[[ 4.64  3.31  3.78 -1.01  3.21  0.00  1.22  3.82  0.00]
 [ 0.00  0.00  2.71 -1.71  2.31  0.04  0.26 -1.00 -1.78]
 [-0.13  0.11  1.38 -0.46 -2.31  0.00  0.94  0.00 -0.78]
 [ 2.99  0.37  0.00 -3.30 -0.47  0.00 -2.34 -0.12 -1.55]
 [ 0.16  1.55  0.29 -0.36 -0.41  0.44  0.29 -1.38 -0.33]
 [ 2.58 -0.65  0.07  0.00  3.05  3.25  0.00  0.00  1.96]
 [ 0.52  1.74  0.61 -0.71 -1.69  0.53  0.00  0.46  1.22]
 [ 0.00  1.85 -0.16 -0.27 -0.11  0.18  0.76 -0.67  0.00]
 [ 2.62  0.66  2.22  0.00  0.03 -1.23  0.80 -2.75  1.58]]
1.22

[[ 2.28  0.88 -2.70 -0.33 -1.31  0.41 -0.99 -1.30  0.05]
 [-5.92 -1.76 -2.32 -5.43 -3.62  0.94  3.81  2.22  1.13]
 [ 1.56 -0.33 -1.14 -2.56 -1.36  0.47 -1.98 -1.40  0.15]
 [ 1.93 -0.10 -1.14 -2.74 -0.60  1.11 -3.19 -2.59 -0.08]
 [ 1.08 -0.58 -2.69  0.49 -1.21  1.21 -1.04 -1.60 -0.64]
 [-0.77 -2.19 -1.81  0.29  1.64  0.60 -0.80 -4.59 -0.60]
 [-5.68 -1.58 -1.04 -4.41 -3.40  1.02  3.32  1.33  1.37]
 [ 2.09 -0.19 -1.64 -2.56 -0.90  1.06 -3.04 -2.60 -0.19]
 [ 2.38  0.33 -1.45  0.89  0.62  2.46 -3.71  0.31 -1.07]
 [-5.54 -2.83  1.53 -4.39 -2.23 -0.39  1.15 -0.73 -0.94]]
-0.99

[[-1.29  0.87  1.65 -0.39 -1.58 -0.92 -1.60  0.84 -1.10 -0.83  0.75 -1.30
  -5.73]
 [-1.93 -0.90 -3.97  0.15 -1.27  1.40 -0.06 -3.55 -1.17 -0.02  0.96 -1.38
  -1.83]
 [-2.65 -2.93 -0.61 -1.49 -2.44  1.03  1.22 -0.11 -1.90  0.65  2.02 -2.37
   0.08]
 [-1.00  0.19 -1.38 -0.40 -0.52  1.58 -0.86 -0.04 -0.62  0.57  2.25 -0.85
   1.99]
 [-0.55 -0.56  2.67 -0.46 -0.64  1.22  1.82  2.78 -0.43  0.49 -2.74 -1.06
  -1.37]
 [-1.81 -0.80  2.54 -0.66 -1.44  0.60  2.23  3.04 -1.19  1.97 -3.72 -1.80
   2.24]
 [-0.90 -0.16 -1.41 -1.14 -0.36  0.26 -3.07 -1.02 -1.04  0.39 -0.13 -1.61
  -2.15]
 [ 0.45  0.24  1.41  0.33  0.22 -1.16  0.30  1.56  0.20 -2.83 -1.65  1.13
  -0.86]]
0.75

[[-0.86 -1.09 -2.33 -2.39  4.48 -3.01  0.09]
 [ 0.33 -3.66 -2.92 -1.82  4.69 -0.17 -1.48]
 [-1.21  3.52  2.35  0.81  2.93 -1.54  4.03]
 [ 2.97  2.44 -2.82 -1.69 -4.73  0.18  3.97]
 [-2.61 -0.61  0.66 -3.91 -2.36  3.65 -0.07]
 [ 2.93  1.21 -1.67 -1.34 -1.47  3.60  4.40]
 [ 0.95  0.97 -3.48  3.22  1.82  3.62  0.24]
 [-2.22 -5.95  3.08  1.55 -3.45  2.10 -5.16]
 [-4.31 -3.39  1.09 -0.93 -1.98  2.97  2.21]
 [-3.39 -1.71  1.05 -1.32 -2.41  3.79 -0.36]
 [-2.69  0.63 -0.87  0.28  1.60 -2.83 -2.96]]
4.48

[[ 0.43  0.49 -1.47  2.69  0.19  0.09 -1.63 -2.67  0.02  1.12 -1.33  2.24]
 [-0.27 -0.27  0.75  1.59 -0.32 -1.97  0.08 -1.68 -1.42  1.73 -2.17  0.32]
 [ 1.42  2.98  0.93 -0.98 -0.88 -1.79  2.48 -6.13  1.83 -0.68  2.79  2.04]
 [ 0.36  3.06 -0.90 -0.84 -1.16 -0.02  0.68  3.59  1.39  1.54 -1.92  2.81]
 [-0.31 -0.49 -1.23 -1.55 -1.31  0.27  1.04 -2.95  0.68 -1.60  0.61 -0.98]
 [-1.73 -0.41  2.32  1.61  1.96  0.74 -0.05  5.64  1.74  1.16 -1.07  0.56]
 [-2.16  2.77 -0.66 -0.71  0.40  1.26 -1.12  3.80 -0.63 -1.98  0.08
   1.98]]
1.12

[[-3.99  2.00  1.66 -0.86  1.37 -4.05  2.08 -3.77 -4.58  0.65 -2.70]
 [ 3.76 -3.79  2.23 -1.48  2.56  4.23 -3.32  1.70  6.01  1.77 -3.14]
 [-2.19  4.06  4.96  1.14  3.03 -1.62  3.37 -2.69 -1.78  3.46 -2.66]
 [ 4.74  5.62  0.82 -3.63 -4.51  4.44  0.07  1.55 -0.86  3.07  4.48]
 [-1.78  0.23 -0.09  2.43 -2.02  0.00  4.86  2.34 -0.05 -4.89 -1.85]
 [-1.39  2.56  5.22  0.19  2.27 -0.42  3.78 -1.13 -0.09  1.57 -5.04]
 [-1.51  3.70  3.33  1.59  2.32 -1.38  1.96 -3.03 -2.53  3.99 -0.01]
 [-2.93 -0.96 -1.00  3.42  3.09 -4.44 -1.65 -5.03 -3.85  1.56  2.08]
 [ 3.94  0.73  1.12  2.58 -2.67  5.99  2.98  4.67  3.99 -2.41  1.12]
 [ 2.63  3.73 -1.90 -4.17 -3.60  1.55 -1.93 -0.41 -2.46  3.19  3.69]]
-4.58

[[ 0.58 -0.80  1.22 -2.74  3.67  2.38  1.28  3.19  3.48]
 [ 1.60  1.40  2.96 -2.95 -0.80  2.44  3.11  3.35 -1.18]
 [-3.03  3.53 -1.82  2.91  0.84 -1.05 -1.77 -4.13  4.70]
 [ 2.86 -2.65  3.19 -0.55  5.60  4.28  2.07 -0.88  3.53]
 [-2.30  2.32 -2.15  0.41  2.94 -0.74 -2.69 -3.60  4.76]
 [-3.01  5.70 -1.43 -0.37  0.68 -0.82 -1.53 -2.74  3.29]
 [-0.60  1.65  0.67  2.69 -4.74 -0.26  1.27  0.56 -2.02]
 [-0.36 -3.15 -0.68  3.24 -0.39 -1.03  0.14  2.41  0.93]]
1.28
